Rows are one point carried round by a steady rotation, each followed by how many steps it has turned.
The counts run from 0 to 310.
[146 157 115  85 133 160  76 130 160 157  65 146 166 152  88 126 167 152
 147  99 137 138 146 145 107 138 138 150  99  98 117 135 178 114 146 137
 131 119]	82
[118 154 139 115 129 107 112 139  75 132 104 101  59 153  93 135 146 177
 118 138 131 110 121 164 128 166 127 140 127 132 148 146 185  98  95 109
 114 155]	50
[119 140 116 163 113  94  91 115  95 111 160 142 164 141 132 153 126  96
 127 114 160  62 135 197 115  97 166 151 172 134 143 107 158 147 118 108
 127 132]	247
[ 80  92 166 151 121  87 112  87 119  52 118 175 105 113 141 127 114 137
  69 149 126 144 174 110 170 135 123 147 141 159 110 127 118  82 145 123
 145 131]	124
[106 109 158 163 161 174 118  90 141 110 105 122 137 119 123 124 141 131
 135 153 143 100 177 116 171 170 117 138 103 138 128 143 160 123  86 155
 130  75]	142
[107 131 161 137 134 140 163 117 128 158  99 102  87 138 107 124 135 109
 111 160 119 138 136  60 144 120  94 117  92 139 149 202 113 120 145  93
 130 123]	2
[107 163 133 130 133 140 170 118 135 187 107 121  92 107 117 115 122 134
 110 138 162 173 124  54 142 149 104 126 129 140 152 151  88 159 156  90
 142  92]	1
[ 92 180 153 138  97  97 142  82 159 135 132 121 126  96 145 137  95 154
  98 130 139 134 130 139 112 125 127 156 180 192 128 156  97  97 158  93
 171 165]	267
[123  81 155 120 181 163 142 141  92 109 121 101  94  97  99 115 113 142
 155 183  97 109 125 126 136 149 139  94 145 144 147 150 161 140  66 142
 151 117]	172
[110 147 153 142  93  99 109 136 120 144 127 105  68 162 150 112 140 136
  63 111 115 103 117 132 107  83 184 136 123 136 113 114 169 163 106  89
  96 156]	38
[ 98 101 166 180 120 116  89  91 128 153 115 161 143 136 147 164 161  98
 115 151  97 129  95 147 122 134 109 143 164 120 123 180 127 161 109 144
  86 114]	303
[111 171 127 107 110 102 126 167  85 135 151 117  79 174 153 131 126 168
  88 103 122 138  79 134  91 145 151 155 146 107 118  90 129 120 144 117
  88 142]	44
[126  77 123  84 141 149  76 125 172 119  88 152 145 116 152 121 100 106
 146 124 146 168 113 143  96  81 159 112 149 125 102 113 137 136 161 147
 104 142]	91
[157 131 128 134  97 126 113 149 130  99 134 126 136 130 135 140 115  70
 116 145 143 111 140 122 128  37 150 128 123 130 122 156 172 122 128  73
 155 188]	238
[113 150  85  97 128 126 154 129 101 104 143 117 144 135 141 121 125 152
 162 128 181 106 114 181 101 142 141 170 206 132 166  88 116 125 131 119
 134 127]	253
[120 162 176 157 131 136 117 120 134 112 146 135 152 167 170 128 127 125
  92 127  81 123 132  91 167 131 178 150  87  82  73 119 131 150 122 136
 138 109]	156
[137 129 143 121  95 120 129 140 136 156 132  68  54  95 106 121 140 122
  80 142 104 118 151 117 115  67 156 111  94 152 128 168 163 149 110  88
 104 162]	33
[157 105 118 134 157 125 142 120 149 149 135 134 121 100 121 122 108  52
 133  67 121 136 128 101 133  66 158  73  90 133 109 123 143 158 117 111
 150 121]	208
[ 94 154 158 158 101  87  88  97 149 125 115 143 159 152 126 132 117 128
 109 101 116  87 111 157 118 122 157 187 172 119 130 134 117 125 134 114
 160 128]	273
[120 112 105 118 108 108 125 145 150 159 157 120 145 110 173 148  99 113
 141 119  92 161  80 105  88 108 106 131 168 109 117 160  52 140 158 162
  68 118]	301
[111 140 157 139 137 143 117 106 108  86 140 153 129 158 101 140 143 152
 123 170 122  97 172 110 183 184  90 165 106 135 165 130 136  77 111 147
 149  97]	137
[105 121 121 144 144 158 104 111 175 170 113 135 138  96 192 143 113 112
 142 114 154 160 100 121 103 110 132 127 158 115  99 162  87 171 146 129
  98  96]	296
[131  69 104 116 142 145 119  95 137 112 110 120 140  75 111 133 137 126
 125 168 151 142 204 114 151 137  64 134 104 150 138 153 123  82 127 145
 123 115]	115
[ 97 128 179 151  94 112  84 115 166 145 103 134 145 149 128 129 140 116
 106 149  67 140 107  98 141 100 142 159 147 111 139 161 116 140 135 123
 120 143]	299
[126 136 106 134 140 142 133 157 126 135 135  97  82 115 192 129 106 117
 118  92 179 166  99 117  87  85 148 117 116 111  78 122 134 170 127 103
  70 140]	35
[101  72  97 146 151 144 111 116 152  87 142 138 157  94 181 114 109 110
 107 100 167 168 169 103 143 104 106 137 126 115  76 105  99 129 167 131
 111  96]	122
[124 170 101 123 107 113 154  99  89 129 162 135 131 101 117 133 117 158
 140 158 181 103 145 161 105 159 109 158 187 164 179 137 140 112 113  93
 150 148]	254
[168 152  81  78 137 110 103 148 127 132 103  62 108 155  92 105 144 164
 132  73 138  99 115 147  95 131 140 152 109  89 134 103 155 146 124 126
 109 136]	52
[ 86  93 196 164 101 106 139 139 100 136 131 132  71 155 129 134 112  81
 117 150 107  95 117 119 115 115 140  98 121 167 146 146 108 139 133 136
  79 111]	11
[134 182 125 149  99  99 182 148 105 177 170 144 100 159 123 140 119 126
  96 120 138 156 103  73 131 139 107 144  96 129 135 139  84 127 143 134
  83 120]	14
[136 121 125 116 159 136 100 100 110 120  74 101  88 112 103 114 149 139
 145 110 150  95 130 186 109 148 129 109 113 130 111 163 196 136  90 102
 122 141]	55
[125 107 153 162 135  94 120 134 108 126 153 155 121 173 132 121 119 133
  92 101  49 112  99 151 136 130 164 110 149 125 107 113 137 170  89 114
 157 114]	186
[125 114 150 144 145 135 109  93 165  94  92  94 136 103 128 148 108 104
 144 114 168  84 145 130 125  74 117 137 157 125 126 185 165 122 131  94
 146 157]	264
[156 137 160 132  97  91 132 129 134 137 130 175 110 165  98 124 109  74
 105 104  72 124 121 109 159  74 175 104 101 138 123 105 146 136 125 103
 183 146]	212
[114 135 135 114 115 144 103 142  98 168 103 108  77 154  91  94 150 115
 102 162 136 101 129 127 108 114 179 148 124 122 164 126 180 174  92 113
 109  90]	25
[123 160 143 127  86 129 146 127 104 130 137 155  96 113 130 143 107 104
  94 162 163 156 138 115 121  82 112 128 114 159 140 156 174  95 131  63
 156 197]	237
[112 129 141 113 139 123 124  99 118  91 100  97 118  87 102 141 116 112
 161 154 184  90 145 160 123 130 122 151 179 165 166 166 153 104 116  88
 155 154]	259
[ 88 150 195 180 145 147 105 105 129 115 167 141 142 148 176 129 115 138
  88 140  86 121 159 132 145 148 160 133 102 139  81 141 141 139  82 150
 135 102]	155
[110  89 151 131 164 143 134 158 164 148  89 110 107 146 138  93 111  66
 127 116 161 127  87  84 120  72 155 122 134 109 143 125 100 175 166 119
 126  73]	4
[106 116 136 166 134 115  96  89 120  76 128 159 160 182 160 119 129 135
  99  93 118 117 139 118 159 144 138 181 127  94 101  78 114 124 141 146
 129  81]	130
[100 121 152 135 133 121 173 124 113 140 167 127  96  89 145 112  99 178
  86 151  67 166 120 120 155 146 141  73 148 160 113 117 110 151  98 112
 183 146]	180
[134 117 129 152  83  97 118 129  98  83 171 104 135 131 133 154 109  86
 146 139 150  78 131 171 121 102 136 141 182 161 140 144 127 121 120 112
 110 177]	246
